In the rows, zero is written as 128.
A single turn carries every row of the set below to another of its rows. Some are shown first; where does it send the rows asked next?
Mosip: [ 75 159 149 117 122 113 139 103 153 126 109 126 132 117 106 162 122 106
 116  94 124 130 131 103 106]
zel: [149 163 114 141 120 155 102 157 127 137 147 146 127 112 121 116 145 160
 122 130 155 153 148 116 118]
Gor: [100 115 105 123 144 100 139 111 130 111 114 117 120 113 148 165 148 127
 152 165 141 101 154 114 158]
Doba: [101 150 144 139 119 131 145 100 165 138 137 140 129 105 141 146 113 129
 128  95 105 141 100  99  93]
gem: [131 124 137 122 137 167 130 165 146 132 118 104 133 124 124 117 120 143
 172 133 115 134 123 177 134]
dol: [160 141 164  94 155 147 122 153 145 113 113 112 145 108 120 139 100 137
 128 121 139 131 164 127 117]
zonu: [163 100 141 127 116 149 122 149 135 120 103 103 145 142 119 139 136 128
 152 119 135 101 129 189 125]
nasok: [135 133 152 150 148 100 144 124 150 128 130 121 129 107 130 161 110 101
 148 103 117 174  91 124 109]
sevot: [ 90 111 101 109 109 135 148 122 133 108 133 166 131 130 122 106 130  92
  79 130 107 137 100 119 128]
tof: [154 108 103 131 138 119 139 134 119 118 127 151 140 145 135 117 126  65
 117 117 112 163  91 151 125]
ber: [124  90  96 117 139 115 140 121 107 124 111 149 120 128 165 146 145 132
 127 158 150  87 130 112 153]
bas: [145 131 102 138  87 136 123 149 122 131 130 126 131 152 113 102 173 139
 130 106 138 112 126 157 156]
tumas: [132  95 119 141 117 116 142 133 111 132 109 146 129 149 126 132 131  68
 108 100 135 131  80 152 124]
fabid: [140 136 168 104 135 141 105 150 142 109 102 108 146 122 104 157 127 148
 131 122 149 114 167 138 118]
Gasod: [168 109 128 115 138 160 137 149 141 116 123 105 141 138 134 114 119 114
 162 128 108 118 130 189 128]
lipid: [123 117 152 146 139 103 138 112 133 122  99 111 137 123 120 182 113  79
 130 103 139 142 110 151  97]
bebe: [154 146  83 132 102 149 130 132 124 129 155 129 132 141 122  89 158 129
 143 106 117 131 132 155 147]
rero: [148 177 120 113 126 137 118 133 131 123 146 133 133 117 113 112 139 149
 110 104 145 144 165  93 134]
Sov: [146 129 139 139 152 103 155 117 145 123 117 108 140 114 127 169  96  82
 139 109 121 156 119 152 106]
Giz: [100 128 130 124 112 156 123 115 137 115 140 174 126 133 137 117 129 100
 114 116  97 145  84 109 107]
fefez: [120 103 102 122 134  92 148 104 111 127 127 133 111 119 156 141 158 129
 134 143 152  93 126  95 165]
vuti: [135 148  93 156 108 160 116 145 127 127 146 122 117 126 117 102 156 135
 164 130 129 149 128 164 138]
nivob: [125  92  99 130 146 107 126 114 108 108 112 134 122 120 157 168 148 121
 139 169 152 100 146 125 147]
dob: [122  91 103 125 133 117 144  91 117 121 123 127 111 122 167 155 154 119
 146 150 142  79 126 119 141]
mapi: [105  94 121 107 150 119 128 104 123  98 119 125 115 120 158 165 146 111
 144 164 138  86 138 116 142]
Lepuf: [101 166 139 113 132 127 155  95 160 129 120 128 136 109 123 147  96 119
 120  99 109 138 134  96 104]
sitek: [131 107 137 137 140 127 124 143 126 109 131 153 129 133 129 132 127  74
 132 120 112 174  69 130 124]
lelo: [163 104 148 102 132 157 149 132 140 112 116  92 134 134 114 119 116 147
 150 145 129 111 120 177 132]
nireb: [ 96 107 102 107 134 110 152 120 127 126 108 134 116 123 152 140 146 143
 138 155 138  87 137 101 168]
Rabeb: [128 115 131 140 146  93 158  94 138 128 113 102 141 103 116 164  95 111
 121 120 129 156 111 134 100]
kofek: [146 162 115 120 112 127 117 132 138 107 160 133 126 119 108 111 166 148
  96 139 152 139 155 119 139]
sunot: [105 106 127 105 150 100 138 118 124 107 125 131 106 115 147 153 153 119
 133 155 155 100 137  91 164]
Guv: [103 149 105 104 118 147 140 112 133 124 134 176 134 145 126  97 129 100
  95 106 105 138 106 101 122]
riv: [124 163 133 114 110 128 105 149 134 119 127 132 136 129  97 122 163 155
 108 107 154 130 165 107 147]
pav: [ 78 135 120 115 104 125 140 120 130 131 119 163 124 147 115 111 146  95
  95  93 123 124  94 108 134]
Zifa: [ 77 142 121 113 122 118 152  86 158 125 134 131 140 105 118 141 114 131
  99 117 107 134 127 109  94]
nufib: [140  84 110 137 132 108 154 132 115 112 117 134 131 127 119 126 107  75
 105 129 129 161  85 144 130]
dozu: [160 138 161  86 149 140 119 131 144 108 127 115 141 118 110 135 123 164
 110 147 156 127 150 127 112]
barob: [156 132 102 138  91 143 148 132 140 109 154 109 117 141 112  96 159 137
 136 137 130 119 122 168 160]
nozoz: [144 139 158 106 153 160 115 172 140 140 117 128 136 113 126 127 112 163
 133 133 150 140 141 129 111]

Zifa -> barob
Giz -> gem
Gasod -> Lepuf
Where do these go?
pav -> zonu
fefez -> nivob

